One turn moves each row of this set onto another row. After a few examples, where does it send each row asked below?
fufo: [ -6 -16   4   8  -8  11  -7   0  14  22  -1  16   0  12  -7 -23   0  19
  -1  -6  31 -10  11  -2   0]
dogup: [-21  -7   1   6 -12 -11  -3   9   8  27  -1  20 -16   7 -20 -15   3  16
   0   3  28  -5  19  -8  -1]
nekug: [-18  -7 -21  11  16 -13  14   1 -14 -15  -4  13  11   9 -16  10  -8   4
 -14 -39  16 -13   2   9  -5]
Fetu: [  5   2  -2  28  23  -5   7   8 -21 -31  -6   4 -10   4 -21   0  -1  -8
   5 -22 -14 -14   7  -1   2]
Pelus: [ -2   5   5  -8  -3 -23  12  -2   1   5 -14   5 -27   9 -26   5   0  -9
  10   2  -1 -19  -3 -12 -25]
Neted: [  3  -1  -1  20  11  12 -36  -2   3 -10  -9   3  -2  -1  10  17   6   1
   3  -4  20  -2  16  -3  31]
popug: [ -6  -2   2  -7 -10 -12   3 -14  -3   6  -2   9 -10   4  -3   4   6  -9
   4   1   7 -33   0 -19 -27]
gibut: [ -9  -4  33   8  -6  -5  -9  18  -7  -9 -19  10 -20  10   5  10  11   9
   6 -37  22 -20   5 -16 -10]
gomu: [  5 -11  28  14   9   5 -11  16   2  -1 -15   6 -19  13  13   7  10   5
  11 -45  15 -27  -2 -15  -7]
Fira: [  4 -18 -12  20  14   2  -9  21  29  24  -8  22 -26  20 -23 -13   6   5
   7  -5   7 -11   6  -5   7]
Zovup: [  0  -5  25  14  14 -17  -3  23   2   0 -17  14 -43   1  -4  15   6   3
   9 -36  11 -23   2 -24   2]
zev: [ 13  -4   2  26  10  -8 -11   4  -7 -35 -13   6 -13 -11  -4  18 -23   7
   9 -13  -4   8   4  -3   0]
kego: [  3 -15 -26  10  32 -32  -1   3   5   8   3  19  -1 -18 -11  24 -14   5
  -3 -33   9 -16   0  -2  -3]
bapu: [ -1 -20   7 -11  35  -6  -2  14   4  -2  18  -5  -1   9  17  20   9 -13
  -6 -18   8 -12  10 -15  21]
Pobiv: [-13 -13   9 -13  28 -10  10  22   3 -16   6  -5 -16  21   3  21   2 -11
  -8 -15  10   6  11 -11  25]
mov: [  7  18  -1  16   9 -26 -19  22  -7  15 -10   6   3  31  -4  -6 -19 -12
   3  -9  -8  12   4   4 -14]
Gov: [ -1  -3  36   6   5 -17  -4  20 -13   4 -20  11 -25  -6  -6  12   9   9
   9 -32  20 -24   7 -18  -4]
sov: [  3 -14  -1   3 -11   1 -12 -12   0  10 -10   7  -7  12  15  14  -8  -6
  18   0   7 -19   1  -7 -30]
vov: [  4   7  -1  25  24  10 -20  13  -7  -4 -18  -9 -13  18  -8   9   9  -6
  15 -12   8   6  15  12  31]
fazus: [-12  10  -5  16   4 -27 -11   2   1 -12  26  -6 -16  -7   9   3   3   0
   9 -33  -3  -3   6 -18 -23]
Neluf: [ -2  21  -6  13  19 -27  -4   6   7  11  12   8 -13  25   1 -20 -20 -15
 -18 -17   0  -6  -5 -17  -3]
kuge: [  0  -2 -24   8  16 -24  -9  14  21  13  18  11 -19  14 -16   2  30   0
 -14 -14   4   4  25  17   7]
buk: [-11 -10 -16   6  10 -32  -1   9  -9  -8 -16  20   3  -9 -21  30 -18  11
  -2 -24  14   4   9   9  -9]
Pife: [  8 -22  -3  16  -1  14 -17  13  29  19 -11  15  -6  24 -11 -14   2  15
   8  -7  16  -2   3   4  -2]
Letof: [ -4  24   7  -1  12 -25 -21   3  13  10  16 -17 -15  -7 -15  -6  29   2
   3 -19  16  -1   8 -11  11]
sok: [ -8 -11 -32   9  16 -29  -8  11  23  -6   5  10  -5   8  -8  18  -4   1
  -3 -44   2  -2  -6  -1 -18]
Rarup: [ 17  -3   1   4  17  -9  15  -4   1  13 -20   1 -32  12 -18   6 -14 -10
  20  -1  -3 -18  -9  -2 -14]
rova: [  4 -13  -8  12   7   6   3  -8   7   6 -18   4 -30  22   8  13 -21 -12
  19  -4   2 -14  -7  -5 -16]
Rupiv: [  0  12  -2  11  -2 -24 -23  10   5 -11  -9  24   0  17   2   0 -25  -8
 -22   3   0   4   2 -15  -3]
lige: [ 14   7  -3  22  21  -9 -11   6 -15  10  -6  19  13  19   4 -11 -20 -17
 -15  -4  -3 -20   4  -4   6]
rete: [ 23  14   7   3  12 -34 -21   6   3  21   2  11  10  -2  -2  -9 -19  -1
 -10  -4   1  -4  -4 -11  -8]
nagus: [  1  -5 -18   4  12 -26 -11   2  11  24  22  12 -14  -7  -2   7  17   9
 -14 -10  20   3  30  13  10]
Renum: [ 10 -13  21 -22  33 -13   3  20  -7   4   9 -12  10   5  -2  15  15  -5
   1 -16   7  -3  10  -2  16]
biz: [ -5   9   5   2   0 -10 -39  -4  17  -4   9  -2  -6 -15   6   9  17   7
  -3  -8  23  -1  11 -17  17]
posid: [-11 -11  11 -21  11 -17 -10  28  11 -14   8  -8  -2  21   5  25  15  -7
  -1 -13   4  14  12  -9   6]
releg: [ 13  -5   1  21  14 -15 -17  -9  -1 -11  15  -1  -8 -26  17  11 -18  10
  10 -23   4  -5   2 -15  -7]
dore: [ 10 -10  26  15  12  -8 -15  25  10   2 -21   8 -32  10   4  16   7   4
  20 -41   7 -17  -3 -15  -8]
fab: [  1  13   2  19  11 -25  -4  15 -20  -9  10  -8  -2   2 -16  -2  16  -4
  18 -30 -17  -8  10   0 -22]
Munes: [  3 -11 -20   6  17 -19  -2   8   0   3  -1   2  23  10 -13  10   3   6
   5 -46   5  -7  -4  16 -23]
vavid: [ 17  -8 -16  10  18  -6  -7  14  16   5   3   6  -4  20 -20   0  26   6
 -10 -14   4   7  18  30   9]
Giv: [ -4  22   2  15  25 -10  -8  14   2   5   0 -20 -23  17 -24  -5  24  -7
  10 -21   6   3   9   4  21]
rupi: [ 11 -11 -12  11  13   5  -1  -2  10  -4   2   9  -3  13  -7   0   8  11
 -23 -12  21   7  19  29  20]
rati: [  0  -9 -12   5   2 -12 -10  -2   9   7   8  12  -9  -1   0  10   2  18
 -17  -5  29  17  28  22  13]
nar: [ -4 -10  -4  11   8 -17  -5  19  12  37  -5  22 -24   3 -30 -11   7  10
  10   3  14 -10  17  -7   4]
teke: [  6 -18  15 -17  26 -16 -11  27   0   4  -1  -8  -1   8   8  32   1  -3
  12  -9   5  17  14   1  14]

nagus goes to rati
Pobiv goes to Renum
lige goes to mov
Now these:
gibut goes to gomu
Pelus goes to popug
Letof goes to biz
dogup goes to fufo
Fetu goes to fab
nekug goes to Munes

